In the rows, 128 means zero.
Z: rows in 3 groups, each row roughly a mix of its group's directions:
Z (117 x 12):
[[129 170 147 112 129 172 136  92 125 137 120  87]
 [155  91 136 145 103 155 106 151 114 131  95  91]
 [161 100 116 172  89 106 143 126 121 116  97 141]
 [128 131 162  81 144 130 149 143  93 115 151  92]
 [108 105 117 175 154 123 110 112 127 110  87 159]
 [145 111 145 122 104 111  96 133 100 105  80  96]
 [148 168 139 100 105 114  87 109 104 108  99 124]
 [120 112 125 133 123 146 163 170 143 134 179 159]
 [138 110 154 129 105  95  64 131 132 107 112 135]
 [103 160 118  96 185 157 121 117 116 111 129 131]
 [121  86 100 109 131 137  69 109 139 134 142 143]
 [104  71 126 146 145 107 156 133 145 148 161 137]
 [136 113 134 143 107 198 138 143 144 152 149 119]
 [119 127 136 166  98 168 102 116 155 104 106 157]
 [125 164 151  79 109 117 139 117 114 125 175 140]
 [112 116 143 127 121 128  86 180 119 103 132  87]
 [115  86 100 141 109 123  91 117 164 128 146 161]
 [114  99 110 142 107 161  89 112 167 142 109 154]
 [148  95 124 118 104 103 170 160 124 156 148 100]
 [ 99 131 110 119 179 148 128 148  96  87 120 139]
 [137 143 129 148 130 151 182 172 116 125 153 103]
 [114 136 159 114 114 189 104 120 133 113 101 104]
 [112  74 119 163 155 155  97 132 113 117 113 131]
 [130  89 137 175 120 151 149 174 132 107 120 123]
 [128 115 151  94 176 108 153 117  91 134 120 100]
 [112 117 112 119 156 107  72  85 126 126 108 139]
 [120 141 132  98 103  90  93 138 124 128 166  89]
 [107 116 115 100 157  61 137 125 122 138 128 147]
 [114 148 108 149 146 164 114  98 132 112 116 182]
 [124 139 104 167 174  98 145 123 132  90 119 108]
 [ 96  90 116 155 146 181  99 127 134 128 114 132]
 [138 133 163 148 121 138 157 182 108 128 131  89]
 [ 85 152 135  85 165 123 162 125 133 151 135 130]
 [153 132 136  99 100  89 150 118 133 162 154  93]
 [136 138 141 162 104 177 104 163 116  98 118 116]
 [162 129 131 162 112 154 143 153 103  92  92 111]
 [104 176 145 116 108 132 147 148 144 121 180 137]
 [130 106  84 130  99  78 148 131 112 125 155 149]
 [122 177 101 136 139 110 141 127 157 100  99 162]
 [103 112 162 121 156  97 148 167 112  97 114 107]
 [150 162 130 163 124 110 120 144 113  68 123 141]
 [125 131 137 166 145 166 107 108 116 103  91 162]
 [126 132 148 134  87 177 102 129 136 108  85 132]
 [135 136 119  83 129  95 141  80 126 166 139 138]
 [127 121  87 102 182 126 112 120 114  99 103 141]
 [110 134 118  75 142 107 150 135 130 163 165 152]
 [124 144 118 130 119 132 198 160 147 124 147 148]
 [101 111 126 188 155 116 129 140 128 108 102 156]
 [ 95 133 168 137  87 154 113 140 162 146 149 124]
 [133 158 189 129 113 110 107 122 121 108 119  91]
 [153  85 125 114 111 111 102 148 103 131 109  81]
 [145 145 147 165  89 122 172 150 133 153 149 115]
 [126  92 127 162 125 102 148 137 120 185 151 128]
 [115 103  69 125 158 126 102 115 146 144 131 159]
 [128 114  93 136 117 143  72 132 173 139 109 127]
 [122 115 141 152 129 162 108 174  91  92 120 112]
 [102 117  91 135 153 132 166 116 137 169 159 147]
 [119 162 173 106 110 154 160 103 125 146 115 104]
 [143 152 129  75 118 104 110 101 109 142 165 112]
 [113  88 131  83 107 116  98 100 133 163 125 117]
 [125 170 101 142 108 140  90  98 123  98 136 159]
 [141 151 177 111 123 124 160 148 150 137 123  82]
 [121  78 135 176 128 142 158 164 139 120 138 128]
 [140 125 128 170 131 181 160 153 139 125 154 110]
 [144 139 127 185 143 167 155 162 131 121 114 134]
 [137 120 113 145 119 113 170 148 128 181 167 121]
 [121 178 134  94 140 119 166 167 134 114 143 117]
 [101 116 106 124 127 118  86 123 185 150 130 149]
 [167 150 135 129  69 128 127 129 133 145 152  96]
 [128 129 101 112 139 170  88 149 139  78 125 127]
 [116 111 121 172 123 146  92 107 146 130  80 148]
 [131  97  95 151 119 143 121  99 135 161 134 179]
 [146 119 163 133  92 153 140 174 104 100 125 111]
 [ 87 144 125 117 179 117 130 142 131  85 113 151]
 [134 126 160 125 113 129 178 170 106 131 157 104]
 [106 130 106 101 196 133 146 123 116 112 109 139]
 [139 137 104 139 122  96 149  68 134 146 122 162]
 [127 146 147  79 162 111 159 126 109 135 142  90]
 [108 120 180 142 119 139 180 153 117 118 135 145]
 [153 121 101 193  97 132 139 117 142 134 131 148]
 [164 133 114 130  82 149  79 144 127 106 143 133]
 [114 108 135 101 143  92 131  95 156 178 141 137]
 [134  72 126 154 117 163  91 105 116 142 123 120]
 [120 165 131 104 114 110 133 124 131  90 180 156]
 [156 100  73 147 145 101  94 137 133 137 135 116]
 [147  96 104 179  94 156 124 127 137 148 153 130]
 [137 147 116 107 146  65 135 136 105  99 155 122]
 [126  94 117 149 142 140  85  96 122 126  79 140]
 [147 131 100 128 112 100  63 104 131 116 115 143]
 [122  89 103 168 129 107 114 129 155 124 158 167]
 [131  70 139 124  98 133  94 112 127 144 111  94]
 [100 124 151 155 102 164 121  95 161 117 130 162]
 [103 115 146  93 152  91 136 118 167 166 138 123]
 [136 180 119 132 109 144  95 113 141 103 123 172]
 [112 132 141 118 170  88 181 140 107 131 131 113]
 [141 129 143  95 120 112 117  92 133 181 157 104]
 [120  92  91 144 137 143  92 163 141 111 161 140]
 [108 118 153 139 144 101  81 130 122  90  90 117]
 [147 164 126  80 145 115 127 114  98 162 122  99]
 [115 149 181 102 161 124 104 113 136 129 112  93]
 [139  77 112 148 121 124  96 142 127 124  83 100]
 [131 115 103 168 113 121 162 140 139 158 176 141]
 [163 126 127 110 141 113 159 107 161 155  87 102]
 [112  97 111 104 155  86 175 136 114 137 142 138]
 [106 134 109 112 141 123  98  91 149 154  81 153]
 [119  97 117 155 134 161  85 104 131 126  82 136]
 [ 74 118 123 122 152 113 124 175 143  99 138 142]
 [145 133 179 111  90 126 132 150 115 129 159  92]
 [143 104  77 148 109 148 110 104 129 153 135 165]
 [109 137 168  71 148 116 124 126 112 147 107 103]
 [151  92 109 173 128 104 125 164 125 101 153 128]
 [102 163 120 131 128 164  81 108 140 124 152 159]
 [124 124  94 174 107 127 133 136 161 126 166 162]
 [120 141 113 149 126 178 138 113 123 136 153 183]
 [148 106 128 176  88 137 142 135 132 171 149 118]
 [123 124  97 151 134 117  92 101 150 105  98 171]
 [135 139 131 123 130 179 116 141 121  64 122 112]]
one row of each group, then the others: which group is each in?
[122 119 134 154 105 128 141 187 103  85 133 119] : F
[140 130  96 123 160  73 143 153 115 111 159 121] : M
[147 117  69 123 137 111 144 102 131 140 166 154] : E

[139  99 133 111  97 115 107 136 126 174 166  94] : F
[131 109 103 181  99 115 113 124 157 139 149 161] : E
[146 137 158  77 102 142 125 126  98 163 136 105] : M
[151  76 114 148 127 105 110 114  88 123  96 123] : F
[107 121  99 138 132  94 147 108 105 110 145 183] : F
[129 146 129 148  89 158  97 117 166 143  88 132] : E
[127  86  99 145 110 118  74 115 153 124 113 144] : M
[130 156 183 112 138 110 111 113 110 111 115  87] : F
[147 168  97 104 100 106 132 111 161 122 156 153] : E
[139 140 115  67 127 123 104 164 138 126 160 111] : E
[113 139 149  97 176 117 139 148  98  90 112 115] : E
